In the rows, 128 means zero.
Where one turn sends some rows of the set: a few examples, then the rows asked
j_411: [143 118 145 143 103 119 146 116 109 130 117 110 124  94 115  78 121 129
 130 111 105]
j_925: [124 118 127 110 120 157  94 114 155 123  98 125 111 111 122 100 145 133
 153 184  97]
j_421: [184 118 126 136 157 150 133 124 117 123 114 142  92 121 110 136 123 117
 117 134  73]
j_245: [119 105 104  98 160 147 123  66 134 147 127 118 123 107 154 139 100 133
 141 149 126]
j_963: [137 109 136 151 140 127 165 120 124 123  92 106 105 113 102 111 106 112
 127 146  79]
j_341: [121 135 159 153  85 104 141 115 124 133 143 129 137 104 139 160 129 134
 135 123 117]
j_542: [170  99 150 119 127 130 115 130  88 133 128 114 129 109 136 108  89 125
 143 102 123]
j_150: [115 111 112 104 121 108 122 104 144 141 115  89 132  94 110 154 111 109
 113 152  80]
j_334: [113 118 150 130 104 132 131 158 161 121 109  93 122 147 179 158 110 134
 142 130 135]
j_781: [147 140 118 153 125 157 106 128 156 116 103 140 124 170 140 117  95 123
  96 158 116]
j_581: [116 119 140 143 148 125  97 144 106 117 137 168 144 138 169 138 144 118
 123 147  95]
j_607: [148 103 161 125 152 141 116 144 145 147 143 113 130 154 100 137 158 101
 125 110 154]
j_499: [129 120 134 127 106 135  96 144 141 128  98 130 134 157 136  95  79 123
  90 136 142]
j_77: [ 99 103 128 141 131 107 113 160 113 122 109 170 135 124 142 110 139 140
 137 136 107]
j_802: [ 99 123 146 127  96 170 128 120 129 136 113 137 121 117 109 153 138  91
 137  91 140]
j_574: [ 99 150 144 142 121 155 123  99 134  98 139 121  87 138 122 147 136 105
 147 100 120]
j_630: [117 127 106 112 110 105  96 135 147  83 115 112 118 105 155 158 135 142
 122 110 107]
j_664: [117 111 156 114 142 140 139 142 167 123  92 135  92 150 152 170 132 125
  99 147 143]
j_134: [139 120 125 138 146 149 124 156 155 144 148  97 102 167 119 119 149 122
 158 103 117]
j_878: [179 117 135 138 135 122 124 119 148 153 148 107 140 146 143 134 100 154
 136 133 152]
j_990: [106 104  71 120 145 155 119 123 141 140 114  97 145 125 113 128 120  95
 139  97 113]
j_66: [163 119 122 108 137 117 128 148 159 171 130 123  92 150 112 140 115 133
  89 130 103]
j_924: [131 111 103  99 133 154 103 121 143 113 103 157 131 104 168 172 146 134
 115 115 139]
j_199: [108 134 136 117 128 138 148 106 125 158 137 172  80 121 154 148 134 136
 116 117 112]
j_921: [114 113 104 122 176 134 105  91 137 103 133  97 138 133 106 139 128  89
 114 114 129]
j_98: [118 120 122 106 142 112 122 122 180 119 117  93 114 125 142 115 170 131
  85 146 119]
j_81: [126 111 113 109 127 153 122 123 172 150 123  95 155 122 183 116 157 132
 117 135 139]
j_590: [162 132 145 129 146 172 135  90 107 145 140 142 110 116 149 112 136 101
  98 128  90]
j_857: [141 102 158 120 153 162 135 103  92 148 128 110 128 125 161 118  86  92
 122 130 114]
j_736: [123 114 157  86 118 151  68 112 133 130 121 114 129 114 143 107 133 111
 133 172 110]

j_341 -> j_878
j_77 -> j_499
Now these:
j_411 -> j_542
j_921 -> j_574
j_630 -> j_334

